A single turn carries every row of the set below to another of its rows. Some are shown first; where does it send the rows asked next?
Z_725:  11  15 -37 -12  45  54 -26  30   7  19  19 -31 -24   8   3 -47  25 -16   7 -11 -11   6  15  16 -10  31   0  39 -24  25 -14  -7
Z_628:  28  24   8 -12  13   7   7  30 -10  30 -13 -26  11  54   6   0  27 -10  29 -10   7  11 -21   0 -19  54  12  39 -15  34 -11  30
Z_766:   7   4  14 -26  37  19 -23  12   1   8  10 -46 -27  -4  -5 -27   7  13  25  -3  18  -8 -20  41 -33  41 -28  27 -10  45 -12 -28
Z_275:  32  24   4 -21  14   1   7  40 -19  14  -5 -31  11  49   6  -6  20   1  24  -8  28 -16 -32   1 -17  48  -2  36  -6  42 -32  32
Z_685:  23  23 -39 -19  52  42 -12  26   6   3  19 -33 -27  13   1 -46  24  -9  -9   4  -3  -9  14  10  -6  38 -11  33 -27  26 -16   5
Z_807:  30  23  10   7   4   1  11  26 -17  33 -21  -4 -38  -6 -16 -43   6  -3   4 -12   1 -26 -43  26 -34  -2 -12  39 -17   8  11  15
Z_834:  29  22  -1 -22  16   7   2  47 -20  23   6 -39   7  38  11   2  23   0  18  -8  22  -6  -2   3 -22  54  10  33   3  31 -23  44
Z_978:  37 -12 -24 -15   7   7 -12  -8 -29  34  -1 -29  -2  35   1 -37   8  -3  28  10 -37 -13  -9  12 -45   8  29  22 -23  38  -3  13
Z_149:  33  23   6  15  12  -4  -2  31 -28  33  -6  -3 -32  -6 -18 -35  32  -6  -1   1   5 -32 -45  21 -46   0  -3  35  -9   8   5  14
Z_789:  22  14  12 -22   2   7   5  39 -18   4   3 -36  12  47   8 -13  21 -15  25  -4   9 -15  -1  12 -26  55   7  30  11  35 -23  35
Z_486:  20  16   6  -1  34  26  -7  44 -32  29  29 -23  20  22 -11 -33  42   9  33 -35  -1 -26 -17  -5  -2  -1 -17  29  -6  15 -17  33
Z_849:  32  23   7  -2  38  19  -9  34 -42  42  14 -20   6  14  -6 -28  47  -4  43 -29 -26 -32 -17 -11 -12   0   2  26  -4  27 -23  27
Z_743:  32  20   2   4  15   7   7  31 -21  32   2 -13 -34 -11 -10 -49  17  -5  -2  -6  15 -42 -53  29 -39  14 -25  37 -21  37  10  -2
Z_63:  12  -5  -6 -25  11  12 -39  19 -29  11  -4 -23   1   1 -31 -27   7  21  44 -35 -25   9   1   6 -17   0   7  39  14  44   7  18
Z_769:   9  -4 -13 -18   1  10 -29  33 -28  10  -6 -51   9  -7 -26 -30   8  16  27 -22 -13  14  -7  18 -20 -11  -2  45   2  62  18   5
Z_784:  11  -8  -3 -41  17  22 -24  18 -31   5 -22 -32  -4  -4 -24 -34  -7  31  35 -16 -26   7   3  21 -20   4 -11  47  -5  40  23  10
Z_389:  30  23  -5   6  17   3   8  36 -19  32  -2 -14 -32  -2 -16 -48   9  -5 -11 -13 -13 -24 -60  35 -39  11 -11  27 -23  10  18  10
Z_183:  -7  43  16 -14  40  10  -5  42   1  14  -5   5   5   1  11 -19   3  17   1 -18  -4 -28 -14   1 -19  11   0   7 -30  19  10  -9
Z_689:   9  12 -46 -20  53  31 -16  21  -4  23  11 -44 -20  18   7 -42  18 -18   1  13 -24   4   2  19  -2  24  -2  29 -29  19  -7 -12
Z_474: -14  39   8 -13  20  14   2  44 -11   8 -22  -4  -5  -4  -3 -18   2  10  -1 -16   3 -21 -20   2 -20  35   9  17 -30  17  22 -23
Z_194:   4 -14  -8 -28   8   4 -29  24 -40   7 -22 -22  -1   1 -28 -33   0  18  23 -11 -27   7   2  16 -31  -9  -5  58   1  40  11   5
Z_717:   5  -4  -3 -26  -1  18 -25  16 -26  10 -18 -17  12   1 -32 -20   6  23  32   0 -15  12   3   8 -21 -10   7  46   1  55  13  12
Z_418:  13  14 -44  -9  40  59 -19  31  -6  11   6 -25 -16  25   9 -42  15   1 -11   5  -9  -4  -5  16 -11  30  -2  33 -29  21 -24 -22
Z_610:  16  14   6 -18  36  19 -25  21  10  14  11 -54 -39  -7  -9 -29  12  -2  27  13   1   0 -25  38 -32  40 -24  40   2  59 -21  -7
Z_148:  15  24 -42 -13  58  29 -14  33   7  25  20 -32 -29   6   6 -40   7  -3  -3   1   1 -10   9  -2  -6  23  -5  38 -40  20 -19  -1
Z_489:  21  28  24 -13   8  17  11  43 -10  11  -7 -21  17  42   4   0  18   9  18  -2  16 -11 -15   2 -34  42  14  28 -17  29 -29  33
Z_835:  18  24  -1   6   9   8   4  29  -7  31   6   8 -33  -4 -24 -52  20   5   3 -13  -1 -28 -59  29 -31   9 -18  25 -14  32   3  31
Z_875:  21 -12 -13 -17   5   4   0  -6 -33  31  10 -56  -7  22 -15 -30   9 -12  31  17 -34 -14  -8  19 -41  25  23  15 -19  41 -13   2

Z_766 turns into -> Z_183
Z_486 turns into -> Z_978
Where do these go?
Z_784 turns into -> Z_148
Z_743 turns into -> Z_489
Z_685 turns into -> Z_807
Z_717 turns into -> Z_725
Z_418 turns into -> Z_835

A single turn carries every row of the set below to another of its rows. Some are shown first; where does it send the rows asked next?
Z_986:  31  12 -15  25   3  25 -14  25 -18   3 -12  -8   3  26  34  -8   7 -26  -2  -4
Z_537: -22  17   2  -2  27 -22  -7 -21  -3   2   9 -12   6  11 -12  20   7  10 -23  -9
Z_106: -28  22  14   5  -2 -26 -25   5  14   7  -4 -34  15  11 -13  -2   5  -2 -10  -6
Z_454:  36  12 -18  20  16  26 -18  16 -26   1 -15   3  13  24  22  -3   9 -14 -15  -6
Z_383:  42  -1 -19   6  11  27  -1  14 -27   3  -9  11  -9  19  30   3  -4 -12 -11  -4
Z_510: -18  32  11  13   3  -6 -15  20  24   7   2 -24  23  29  -4 -15  18  -2  -3  -5
Z_933:  37   3 -21   8  14  22  -7  16 -29   0  -8  11  -3  24  27   3   1  -6 -14 -13
Z_901: -15   1   2 -13  29 -13   7 -30  -7   4   6  -1  -8   1  -8  26  -8  14 -25   2
Z_190: -30  26   9  12  18 -23 -17 -11   4   3   7 -29  17  15  -7  11  15  -4 -15  -7
Z_260: -14   3  20   4 -19  -2 -12   5  25  22 -10 -36  -6  -8  -3  -1  -9 -28  11  31
Z_279:  -4  -7  12  -7   9   8  17 -23  11  19  -1 -11 -23 -15  -1  22 -17 -18   3  39
Z_744:  36  12 -15  25   7  33 -16  19 -18   4 -20  -5  11  18  25  -6  10 -26  -5   6
Z_155:  38   9 -19  15  20  29 -11  11 -29  -3 -14   9   9  21  23   1   8 -11 -17  -6
Z_25: -23  17  18   9 -14 -14 -23   8  23  14  -7 -41   7   3  -7  -5   4 -20   3  14
Z_621:  -7  -9   4 -16  21   2  17 -32   1  14   4   0 -22 -10  -5  26 -15   2 -13  21
Z_116:  -9 -12   8 -28   6  -6   5 -18   2  12  -3  -2 -21 -11 -14  19 -19  15 -18   9
Z_493: -18  29   9  20  -7 -14 -25   1  11   8  14 -34  14  16 -17 -15  14 -18  -4   5
Z_855:  41   3 -19  12  18  33  -7   8 -28   2 -17  11   4  17  23   4   1 -10 -17   1
Z_400: -18   1   7 -23  11 -18  -7 -13  -2   7  -2  -8  -4   2 -16  14  -8  23 -26  -6
Z_353:  43   0 -19  11  15  39  -6   8 -26   5 -18   9   0  12  26   2  -2 -19 -12   9
Z_950:   5 -11   4 -19   3  14  14 -25   1  14  10   4 -29 -10 -17   6 -18  -1 -12  26
Z_816:   6  -8   9  -6 -10  19   9 -18  12  23   8 -10 -26 -14 -11   1 -17 -20   3  41
Z_851:  33  14 -17  24  12  29 -20  19 -22   0 -16  -4  14  21  24  -4  10 -21 -10  -2
Z_303:  37   5 -13  19   1  30  -9  24 -17   7 -12  -5  -1  21  34  -4   4 -30   5   4
Z_727: -12  12  -1  -9  14 -14  -9 -19  -8   2  16  -2   0  14 -25   0   2  18 -30 -10
Z_377:  -8  13  -1 -20  24  -2   7  -3   4   2   7   8   4  20 -11   1   0  32 -25 -15
Z_688: -12  22  13  20 -17   1 -16   2  20  19   9 -37   3   6 -11 -16   6 -33   6  26
Z_92: -20  15  15  22   0  -2  -5  -6  25  19   1 -39   2   0   5   5   4 -37  10  30
Z_632:  -3   4  13   8 -18  15  -2  -8  21  22   7 -28 -14  -7  -8 -10  -8 -35  13  42
Z_922:  39  -1 -14  16   2  33  -3  19 -19   6 -12   1  -7  19  34  -1  -3 -28   2   8
Z_52:   2  -3   2 -28  21  12  22  -9   6  12   3  16 -13   6  -9   7 -12  26 -19   4
Z_36: -11  26  13  17  -7   7  -8  22  35  17  -2 -32  13  18   3 -18  10 -20  10  17
Z_317:  -1  -2  -2 -23  13  -1   7 -27  -8   5  15   8 -16   1 -23   7 -11  17 -26   6
Z_642:  39   6 -15  21   8  39 -13  16 -17   6 -19  -2   5  15  28  -3   3 -29  -3  10
Z_282:   6  -5  12 -10  -5  30  20   3  30  25  -4  -7 -20  -4   4  -4 -14 -18  12  39
Z_662: -24  15   8 -10   7 -27 -21  -4   5   4   0 -20   9  11 -19   7   3  15 -22 -14
Z_475: -28  27  12  23   5 -16 -17  -5  18  11   3 -38  13  10  -3   5  13 -25   1  11
Z_593:  -6 -15  15 -23  -3   3   7 -15  12  20  -8  -9 -25 -18  -8  13 -23  -1  -6  27
Z_976:  32  10 -20  15  14  19 -11  20 -28  -2  -9   4   5  29  27   0   5 -12 -13 -16
Z_64: -16  26   3  -2  18 -10  -8  10  12   2   7  -9  17  29 -11  -8  13  19 -18 -19
Z_840: -12   0  16  10  -2   8   7 -16  24  22  -1 -29 -13 -11   5  14  -9 -36  11  41
Z_256:  -8 -10  18  -9 -14   7   0  -5  22  25 -10 -23 -17 -16  -4   5 -19 -21   6  37
Z_99:  43  -4 -18   8   6  33   2  16 -23   6 -12   7 -10  15  32   3  -9 -20  -2   3
Z_929: -18  27   4   5   7 -20 -22  -7  -2   3  18 -20  14  20 -23  -8  11   3 -20 -11
Z_566:  44   0 -15  16  11  41  -6  13 -20   6 -19   3   1  12  27   0   0 -23  -7  11
Z_13:   9 -10   6 -23   7  26  28  -8  17  19  -2  11 -22  -5  -2   6 -19   7  -4  26
Z_749:  -2  11  15   9 -11  24   6  15  36  24  -6 -22  -4   6   5 -14  -2 -27  19  36
Z_987:  32  13 -16  22   7  17 -18  24 -22  -2 -10  -4   6  30  30  -4  10 -18  -7 -12

Z_593 turns into -> Z_116
Z_155 turns into -> Z_454
Where do these go?
Z_377 turns into -> Z_64
Z_537 turns into -> Z_190
Z_816 turns into -> Z_950
Z_99 turns into -> Z_383

A single turn carries every row of the set below to another of its rows. Some are shown first; where does it send the rows asked next?
Z_274:  28 -16  49 -17  16  49 -17  20   5 -11   0 -12  16 -23   9   7  -3
Z_24:  27  36   5  38 -16  50 -15  14  -4 -23  -5  14   6 -15  11  10  -9
Z_777: -10  17  33  27   5   0 -49  34  -2 -29  -7 -14 -16 -15  40  14  -1
Z_609:  10  10  20   4 -11  62  -7  15   9 -19  22 -16 -46 -28  13  -4  -1
Z_211:  -5 -33   2   8  -5  22   3  42   8 -18 -11  -1   5 -24  -2  -5  -7
Z_177: -26  22  23  34  12  20 -26  31  -7 -32  -9   0 -24 -14   6  -9  -4
Z_198:   8  -3  21 -27 -11   3  -6  21   7 -23  17 -19  14 -27  -9 -11  -1
Z_603:   8 -19  18   1  -4  -1 -20  25   4  -9  -8 -16  38 -34  30  14   3
Z_141:  22  27  43  -6   1  43 -24  -1   2 -11  17 -28  -6 -38  43  10  10
Z_564:  41  39  28   8  -7  41 -24  25   0 -29 -13   7   4  -8  32  23  -6
Z_731:  40  34   9  15 -34  34 -25  21   8 -28  14   1 -16  -8  14  18 -11
Z_977:   6  -3  16  40   0  60 -17  13   2  -2  -6 -10 -13 -41  48  15   3
Z_780:  30 -37  26   0 -18  38 -25  25  16  -6  22 -15 -11 -22   5  15  -9
Z_751:  15 -16  17  14 -10  -5 -11  19   0 -28 -22   3 -24 -23  43 -34  -3
Z_509:  17 -23  22  24  -2  47 -18   1   2   3  15  -9  25 -37  -2   4  -3
Z_910:  18  -2  18  16 -17 -14 -20  -1  -4 -21  -9  -4  -6 -32  41 -36   0
Z_675: -14  33  27  21  -8  -4 -41  13  -3 -31  21 -19 -19 -20   7  -6   0
Z_579:  13   4  25   4  -4  -2  -5   6  -6 -32 -14   1 -14 -25  26 -48  -1

Z_609 turns into -> Z_977
Z_780 turns into -> Z_509
Where do these go?
Z_777 turns into -> Z_675
Z_564 turns into -> Z_731
Z_198 turns into -> Z_211
Z_579 turns into -> Z_751

